[[ 2.37  4.36  3.61 -0.20  6.32 -3.44  4.87]
 [ 3.89  3.76  3.77 -6.26  2.29 -6.39  3.66]
 [-5.28 -6.22 -5.72  0.10 -7.35  1.26 -6.47]
 [-1.53  0.90  0.35  3.85  2.63 -1.05  1.49]
 [-0.88 -0.89 -0.87 -0.47 -0.90 -0.49 -0.89]
 [-6.26 -5.92 -6.16  6.32 -3.02  6.83 -5.71]]
->
[[-5.28 -6.22 -5.72  0.10 -7.35  1.26 -6.47]
 [-6.26 -5.92 -6.16  6.32 -3.02  6.83 -5.71]
 [-0.88 -0.89 -0.87 -0.47 -0.90 -0.49 -0.89]
 [-1.53  0.90  0.35  3.85  2.63 -1.05  1.49]
 [ 3.89  3.76  3.77 -6.26  2.29 -6.39  3.66]
 [ 2.37  4.36  3.61 -0.20  6.32 -3.44  4.87]]

[[-3.53  5.33 -0.96 -1.46]
 [-6.90  0.30  1.24 -1.89]
 [ 4.23  0.19  0.54  2.27]
 [ 1.65 -1.44  2.32  2.57]
 [-3.07  0.58  0.28  1.67]
 [ 0.77  1.12 -0.37 -0.65]
 [ 0.33  0.61 -7.01  0.97]]
->
[[ 1.65 -1.44  2.32  2.57]
 [ 4.23  0.19  0.54  2.27]
 [-6.90  0.30  1.24 -1.89]
 [-3.07  0.58  0.28  1.67]
 [ 0.33  0.61 -7.01  0.97]
 [ 0.77  1.12 -0.37 -0.65]
 [-3.53  5.33 -0.96 -1.46]]

[[ 0.86  1.77]
 [-0.84 -1.70]
 [-0.58 -1.06]
 [ 2.32  6.02]
 [-0.40  0.25]]
->
[[-0.84 -1.70]
 [-0.58 -1.06]
 [-0.40  0.25]
 [ 0.86  1.77]
 [ 2.32  6.02]]

[[-4.95  3.43 -2.48]
 [-1.86  1.99 -2.22]
 [-0.78  1.55  1.84]
 [ 7.32  2.00  1.32]
 [ 6.87  1.37  1.49]]
->
[[ 6.87  1.37  1.49]
 [-0.78  1.55  1.84]
 [-1.86  1.99 -2.22]
 [ 7.32  2.00  1.32]
 [-4.95  3.43 -2.48]]

[[-5.08  4.83]
 [-4.62 -5.08]
 [-5.18 -4.82]
 [-4.93  4.75]
 [-2.08 -3.10]
 [-4.84 -2.66]]
->
[[-4.62 -5.08]
 [-5.18 -4.82]
 [-2.08 -3.10]
 [-4.84 -2.66]
 [-4.93  4.75]
 [-5.08  4.83]]

[[ 1.50 -0.39 -5.21]
 [ 0.96  0.67  4.06]
 [ 4.50  0.81  0.06]
 [-3.81 -1.00 -2.80]
 [ 2.73  0.86  3.28]
 [-2.76  0.01  4.09]
 [-4.93 -1.05 -1.02]
 [-1.33 -0.71 -3.92]]
->
[[-4.93 -1.05 -1.02]
 [-3.81 -1.00 -2.80]
 [-1.33 -0.71 -3.92]
 [ 1.50 -0.39 -5.21]
 [-2.76  0.01  4.09]
 [ 0.96  0.67  4.06]
 [ 4.50  0.81  0.06]
 [ 2.73  0.86  3.28]]
